The rows below fall into families. The same turns and mirrors carry the whole set onto itself and the rows of a family onto each other. For each named row, which other rows are in its family? Write them in the order they are listed.
These 18 rows form 3 families of 6 rows each.
J53: [  0   0  -7 -25 -18 -13  27  -2 -11   7   9   8 -25  14 -26 -24 -18 -15
  16  23 -23 -11   1  14 -13   1  -5 -18  -1  13   0]
J186: [-36  22   9   9  -2 -20 -13 -18  12 -10   2  -6 -10  -4 -19   0 -12  20
  24  10 -28 -15   0  11  10  23 -52 -24  11 -23  23]
J942: [ -3   5  -1  -7  16  -4  28 -20   9  19  32  29 -28 -17 -12 -13  -7   5
  21 -15 -23  -5 -11  -7  21   7  -9  -9   4  12  31]
J283: [-29  16  19  12 -14 -20  -1   3   7  -6  -6   5 -17 -21 -18  -5 -16 -15
  13   4 -28 -21 -21  24   1  20 -16  -8  13   7   6]
J258: [ -3  -7 -31 -21 -21 -27   4  -4 -22   6   8  -8   5  39 -16 -18  -8  17
  15   4   3   4 -10  23 -10  15 -15 -15  -5  -5  -3]
J553: [ -1   4 -26   3  16  -6   9 -20   4  25  25  18  -1   5   4   2  -3  28
  26 -28   0  18 -22   0  23  12 -15  -9  -3 -12  31]
J215: [  2   9  -8 -11   2 -17  16  -2 -20   8  28  14 -18  -4 -25  -8  -7  -6
   0 -22  -6 -14 -24   9  10  21   9   3   4  24   7]
J920: [  5   7 -15 -11  -8   3  25   1   5  21   1  12 -14  16  -9  -9 -22 -15
  30  27 -21  13   2  12 -14 -10  -8 -24  -6  -6   6]
J139: [-34  10   0  10 -16 -34 -21  -4  -5 -12  -4 -11   4   2 -15  -2  -7  16
  12 -10  -7 -13 -25  29   6  34 -28  -7  11  -7   6]
J409: [-41   4  13  13  -5 -21  -2 -21  24  -2  -1  10 -16 -21  -4 -13 -10  17
  27  -2 -30 -11 -15  13  17  19 -40 -16  12  -6  29]
J806: [-16 -22 -15 -24 -12 -22  26 -29   6  12  16  15 -23  14  -9 -38  -7  25
  30   8 -22   0   3   5   7   2 -30 -24  -2   5  24]
J454: [ 14  33 -20   2  17   6   6   3 -10  21  20   8   2  12 -12  21 -14  -3
  17  -9  -1  12 -14   5   3   9  -1 -11  -3 -16  12]
J491: [ -4 -21 -32 -11 -18 -18  13  -5  -2  21   1   9   3  25   7 -22  -7  16
  27  -4   1  21 -22  25  -2   5  -5 -14  -8   0   6]
J716: [-23  32  10  21  -5  -5  -9   6  13   1 -12   0  -5 -11 -10  12 -20 -13
  23  14 -24  -4 -14  21  -3  13 -23 -16   9 -16   8]
J367: [  4  36  -8 -15  21  -1   9 -15 -13   7  35   2 -18  11 -36   9 -12   8
  14   4 -18 -12  12 -11  10  13 -28 -20   4 -16  23]
J594: [ -6  11 -19 -18   7 -27   1 -19 -26   0  38  -2  -9  18 -31  -5  -1  30
   4 -23  -1 -15  -9   2  17  31 -22  -7   4  -1  17]
J696: [-32   6  -4  24 -11 -21 -16  -3  14   3 -12   0   9  -5   6   3  -9  15
  24 -13  -7   7 -34  29   9  23 -25  -9   6 -15  14]
J966: [ -8  -1 -22 -22  -5 -13  14 -25   2  10  15   2 -12  31 -15 -19  -9  26
  32  21 -19   6  15   2   1   2 -41 -33  -5 -21  22]

Which other rows belong to the same family as J920? J53, J258, J806, J491, J966
Which other rows belong to the same family as J454? J942, J553, J215, J367, J594

The rows below fall into families. The same turns and mirrors carry the whole set onto itself and the rows of a family onto each other. For each named row, which other rows are in its family? Write them in the order they are listed.
These 16 rows form 4 families of 4 rows each.
J320: [-11 -10 -13  22  19  30 -15 -13  18  11  12   3 -22  -6  34   4  17   6
  22   1 -12 -13 -12   2  -7   6   0  22  -6   7  19  18  -5  -1   1   4
 -15  -3  11  14   0]
J974: [ 34  -6   4 -25  12 -12 -17  -4   9   2  -8   6   3 -27 -12  -7   7 -29
  -1   5  16  14   4 -20 -40  -7   9  13  12 -29  18   0   9   1 -18  -4
 -16  16 -19 -12   3]
J810: [ 23  14  16  -2  -3  14 -26   7  -3  -3   1 -20  28 -26   7  36  17   8
  -8  11 -23  24   3   6 -10 -16  -5   4  10   2  23  -1  14  24 -17  15
 -19  -4 -16 -15  20]
J393: [ 22  17  10  11   0  16 -16   4   3 -15  -2 -17  27 -12   1  27  17   0
 -13   5 -17  19   9   6  -3  -7  -6  14  -1  -2  25   3  22  12 -31  13
 -17  -5 -15 -27  22]
J712: [-11 -16 -24   9  26  29 -11  -1  17  13  13   3 -17  -7  23 -12  -1  15
  16   1  -7   0 -23   9 -19 -10 -14  24  -1  -5  15  26  -9  -2  10  13
 -25   5   7  15   1]
J682: [ 22  -3  -1 -20   8 -20  -6   0  10   7  -7   1   1 -33 -14 -10  -3 -27
  -5  11  16   3   3 -19 -41 -17  11  21  14 -24  29  -4   7  -7 -18  15
 -19  15 -14   1   6]
J715: [ -6 -20 -21 -11 -25   7 -31  -3 -15   3 -16 -23 -10 -11  30  -7   4   8
  24   3  -5  29 -18   8 -20   6  -4  -6 -21  -5  -2  32  -2 -20  14  13
 -24   4 -15 -10   7]
J952: [-17 -17 -12  -3 -30   5 -21  -8 -27  -2  -9  -8 -18 -20  38  -6   9 -12
  17   3   2  23 -11  -2 -23  18  12  -4 -21   1  12  21  -7 -19  14  -2
 -31  14  -9  -4  10]
J205: [-17 -23 -27  19  23  29 -17 -15  14  15  13  10  -9  -6  16   2   3   6
  13   4  -5 -15 -11  11 -11  -5   1  23   2   3  26  16  -2  -4   9   4
 -19  -3  12  17   2]
J341: [ -6 -26 -16 -14 -18  -3 -31 -11 -15   6  -8 -11  -2 -18  32  -6   7 -11
  23   9  -4  27 -32   1 -14  16   3 -14 -18   8   3  15  -7 -21  20   4
 -16   3 -15  -6  17]
J785: [ 20  11  -4 -10  13 -25  -5  -7   3  18   2   1   2 -25 -12   0   6 -37
 -10   5  14  -1  13 -10 -34 -12  14  13  13 -20  34   8  14  -3 -13  -1
  -7  14 -19  -2   2]
J160: [ 25  -4  -9 -10  -2 -18  -9  -1   5   8  -5  13  -7 -34  -8  -5   4 -24
 -23   7  18   8   4  -8 -32 -21   7   1  14 -25  34  -3   9  -6 -23  -2
 -13  17 -20   0   4]
J911: [ 22  16  20  -5   4  22 -24 -12   0   2   2 -18  22 -19   3  28  18   8
 -19   0 -21  24   7   5 -23 -19  -7  11  13  -2  29  -1  13  23 -15   4
 -20  -2  -5 -27  15]
J266: [-19 -12 -24  12  30  26 -11 -14   4  10  16   0  -6 -10  28   4  -4   2
  21  -5 -15  -9 -21   3 -17 -16   3  21  -5   4  21  21  -8  -5   3  17
 -25   4  23   6   0]
J197: [ -9 -21 -15  -2 -23   2 -35  -1 -32 -11 -20 -14  -3 -14  27   0   6  -5
  20   3   0  27 -15   3 -16  14  10  -8 -16   4  10  25   2 -32  16  -1
 -19   6  -8  -6  16]
J868: [ 22  20  10   3   2   8 -16   5  -4  -2   1 -21  31 -16   6  30  18 -10
 -17   8 -24  27  12   5  -8  -1   0   3   5   1  40   5  13  20  -8   1
  -8   2 -16 -17  22]

Which other rows belong to the same family as J320? J974, J952, J911
Which other rows belong to the same family as J266? J393, J341, J160
Which other rows belong to the same family as J810? J682, J205, J197

